0: [125 132 168  99 169 103 130 131]
1: [134 110 132 144 124 123 152 144]
2: [156 135 141  67 104 119 154 149]
3: [122 149  42 176  51 150 151 147]
4: [128 116 170 109 181  78 135 123]
5: [153 121  15 106  51 124 185 167]
6: [128 202 117 134  90 150 145  97]
7: [129 188 112 155  46 165 144 139]
8: [117  85 210  69 211  89  99 133]
9: [130 159 146  92 137 129 158 122]
10: [136 107  28 193  92 188 193 114]
11: [145 111  77 147  94 149 138 125]
12: [137 105  62 128 101 176 169 138]
13: [177 112  89  60  78 100 180 156]
14: [155 166 141 131 150  59 122 134]
15: [141 122 145  76 174  83 159 133]
16: [123 124 163  59 177  74 119 127]
17: [177 113 136 108  89 135 183 162]
18: [119 112  92 158 118 142 110 113]
19: [135  89  54 178  94 174 149 149]
20: [133  77 156 165 128 159  77 167]
21: [173 133 129  91 111  87 133 148]
22: [133 134 139   8  98  96 141 140]
23: [136 117  43 193  86 150 136 125]
24: [113 109 116 163 110 154 128 128]
25: [125 141 198   5  77 112  91 192]
26: [153 188 217  32 105  82 128 123]
27: [120 116 162  91 137 119 146 151]
28: [118 117 162  94 139 107 129 143]
29: [156  77  88 146 108 130 102 124]
30: [111 120  48 142  82 205 145 132]
31: [175 134 170  77 129  72 117 130]
32: [145 159 168  90 140  90 133 130]
33: [142 133 181  77 179  67 115 102]
34: [117 144 112 157 128 179 106 107]
35: [156 134 157  60 119 107 154 147]
36: [112 110 106 136 163 155 131  98]
37: [ 92 123 145 147 104 199  70 143]
38: [127 109 166 121 136 164  60 154]
39: [120 142  75 171 100 191 135  96]
40: [138 188 230   5 105  76 151 128]
41: [164 133 155  75 172  46 117 155]
42: [114 123 244  42 169  69 116 167]
43: [169 146 134  27  42 134 197 127]
44: [153 131 186  44  89 123 166 157]
45: [118 138 176  79 130 161 152 124]
46: [144 152 128 169 111 157 125  76]
47: [122 149  47 184  62 145 148 131]
48: [126 197  59 157  69 152 155  95]
49: [105 159 116 170 122 116 100 141]
50: [126 128 116 150 154 124 123 131]
51: [139  36 132  84 197  78 114 177]
52: [112 111  96 160 112 148 109 119]
53: [125 157 139 113 127 112 133 105]
54: [143 104 111 120 138 111 151 152]
55: [124 123  90 176  98 141 124 145]
56: [129 133  60 181 101 186 139  91]
57: [111 179  69 171  78 138 125 115]
58: [152 120 145 110 118 114 143 153]
59: [ 90 137 122 192 140 116 102  97]
60: [127 139 111 119  74 144 130 161]
61: [141 168 172  69 109  94 128 114]
62: [130 119 144 161 114 131 123 132]
63: [175 131  38 152 115  99 207  96]
64: [181 149   0 240  57 144 238 101]
65: [ 94 138 171  89  86 185  90 156]
66: [121 102 136 131 184  89  94 133]
67: [168  75 130 143 191  63 141 142]
68: [109 126 107 160 175 114 114 139]
69: [126  97 138 120 191  86  93 140]
70: [112 165  78 185  78 154 116 141]
71: [121 163 195  37 159 100 122 144]
72: [123 131 143 132 160 101 107 139]
73: [141 146 121 170 116 155 119  83]
74: [143  91  94 202 124 161 124 143]
75: [106 191  52 160  97 184 153  96]
76: [138 127 108 152 104 118 122 114]
77: [120 109  57 215 127 161 144  97]
78: [124 153  96 178 122 156  99 113]
79: [103 169 110 135  99 126 118 126]
80: [120 168 193  58 129 117 139  99]
81: [140 111 205  43 139 108 114 160]
82: [131 131  67 166 120 183 123 117]
83: [ 98 164  58 181  83 167 134 114]
84: [134 115 128  91 129 104 132 133]
85: [145 120 158  96 176  89 119 134]
86: [ 67 103 131  98 186  93 101 136]
87: [116 106 174  87 199  76 124 130]
88: [134 143 108 176 128 137 115 107]
89: [133 125 197  66 134  89 122 143]
90: [ 92 125 141 131 142 129 116 124]

[116 149 178 133 152  75  98 139] 72 0
[110 103 102 138 168 163 131  96] 36 50
[133 130  85 162 128 168 124 118] 82 18
[129 116 138 174 114 134 118 129] 62 24
[136 121  98 162  99 123 120 111] 76 18
[134 137 130  79 148 146 168 107] 9 45
[108 174 180 120  92 164 116 154] 65 45
[ 92 165 216  37 150 109 112 138] 71 80
[106 114 136 137 148  85 118 154] 72 66
[147 147 186  91 136  85 123 138] 32 89
[ 78 106 141  98 190  88 102 135] 86 69
[104 158 122 143 123 165 122  87] 34 73
[112 145 116 156 135 177 102 107] 34 78
[137 162 169  72 114  81 128 115] 61 32
[158 113  35 170  81 220 175 113] 10 30
[117 114 100 169 103 182 135 134] 24 55
[ 86 135 163 100 111 143  84 147] 65 90
[134  73  98 192 144 166 111 120] 74 18
[103 132 116 175  77 173 139 125] 24 55
[127  87 102 205 128 151 102 138] 74 52
[127 144 207   0  78 105  87 199] 25 81
[204 118  75 126 127  94 209  84] 63 54
[154  71  84 208 112 130 102 134] 74 29
[124 120 116 152 156 125 122 132] 50 68
[134 109  20 200  91 188 198 107] 10 23
[116 142 184  78 130 173 152 123] 45 9
[132 144 183  41  84 137 134 167] 44 2
[153 123  89 156  99 155 142  94] 11 76
[127 136 190  84 128 142 134 130] 45 27
[ 90 145 193  73  87 183  89 162] 65 45
[165 132 153  78 176  52 123 153] 41 85
[187 134 132  85 113  74 140 147] 21 31
[138 117 121  93 128 109 139 125] 84 58
[133 123  73 166 123 177 120 118] 82 39
[130 135 110 165 134 134  95 100] 88 78
[119 143 133 124 141 105 123 109] 53 72
[175 118  12 198 145  97 189  97] 63 77
[180 140   0 218  67 130 224 110] 64 10
[143 136 177  81 173  72 124 105] 33 16
[ 75 103 132 103 177 105 101 136] 86 66
[123  94 164 144 155 105 125 152] 72 28
[115 116  55 222 114 169 147  97] 77 56
[124 206 117 144  87 162 145  89] 6 48
[147  80  99 172 124 122 102 106] 29 18
[121 109 133 149 163 145 131 134] 50 36
[109 110  88 160  80 196 140 135] 30 39
[139 114  33 201  82 148 135 119] 23 47
[121  98 168  74 202  91 130 131] 87 16
[170 110  15 194 145 103 179 101] 63 77
[116 110  51 226 118 167 145  92] 77 56
[138 146 107 180 133 130 115 103] 88 78
[116 152  55 181  72 137 141 134] 47 3
[124 107 163 125 189  82 135 121] 4 87
[113 175  67 171  75 146 130 117] 57 83
[113 115 142 134 154  81 119 152] 72 66
[110 138 163 134 166 107  97 120] 72 90
[154 104 177  58 175 102 156 139] 15 85
[142 134 102 167 135 121  84 105] 88 78
[114 121  92 174  91 153 112 142] 55 52
[127 100 135 151 142 129 157 133] 1 50
[ 99 115 152 139 101 163  85 158] 37 38
[116  75 211  73 227  81  91 131] 8 87
[146 154 193  77  89 100 133 137] 61 89
[116  85 195  91 211  88  94 132] 8 87
[141 122 147  82 176  83 153 135] 15 85
[136  92 110 119  81 175 123 204] 60 12
[117 189 171 129 141  98 124 100] 53 32
[107 213 176  73  45 181 103 156] 65 7
[110  65 101 208 178 155 105 114] 74 36
[134 175 109 160  52 164 145 139] 7 70
[129 117 170  91 117 119 155 154] 27 28
[137 113 123 158 168 122 124 124] 50 68
[126 134  69 167 117 182 125 117] 82 39
[172  70 131 150 199  57 138 141] 67 69
[ 80 129 223 113 207  85  30 156] 8 87
[148  95  87 212 112 152 106 143] 74 55
[152 177 164  75 114 100 157 102] 61 32
[117 120 172  90 143  97 131 144] 28 27
[172 152 137  12  37 134 208 123] 43 44
[144 115 214  31 136 105 113 164] 81 89
[116 148 125 156 111 158 107 111] 34 78
[104 210 178  69  48 185 109 149] 65 7
[143 106 101 124  96 182 157 162] 12 11
[169 149   0 225  63 144 222 105] 64 10
[126 151 139 114 128 103 127 108] 53 9
[167 147 130  35  42 140 199 125] 43 13
[135 138 120  90 137 153 167 109] 9 45
[131 152  87 169 105 191 141  94] 39 56
[131 113 142 145 150  98 104 156] 72 66
[166  81 139 133 182  68 138 145] 67 69
[148 118 137 119 119 121 138 148] 58 1
[123 123 177  46 194  60 116 124] 16 33
[130 114 168 115 137 154  70 150] 38 20
[147  91  88 205 123 162 130 140] 74 19
[127 138 103 123  56 154 133 166] 60 7
[131  77  76 140 102 138 115 127] 29 11
[110 158 113 131 103 122 120 128] 79 76
[111 167  85 165  99 139 140 106] 57 83
[145 100 118 132  80 142 124 153] 60 11
[133 137 104 126  73 146 136 156] 60 11
[108 175  93 170  71 155 112 145] 70 57
[101 159 173 102 153 124 123 128] 0 28
[133 121 124  82 112 119 129 120] 84 2
[107  98  45 166  91 182 163 171] 19 30
[165 129  49 148 115 109 195 102] 63 11
[129  97 139 151 141 121 148 136] 1 62
[106 100  79 143 165 143  98  89] 36 18
[122 121 156  66 125 144 144 119] 45 27
[155 120  30 105  63 126 181 161] 5 12
[ 80 181 208  96 153 149  94 116] 80 45
[171 151   0 233  65 141 219 106] 64 10
[108  89 199  72 202  91  94 144] 8 87
[161  77  85 181 129 179 113 110] 74 29
[ 98 127 154 106 106 149  94 145] 65 90
[110 168 172 125  95 157 116 150] 65 79
[120 111 170 125 178  86 125 129] 4 0
[104 156 113 175 124 120 101 141] 49 88
[135 129 187  69 129  97 130 140] 89 28
[127 138 105 121  65 148 136 164] 60 11
[ 95 169  67 174  87 166 142 113] 83 57
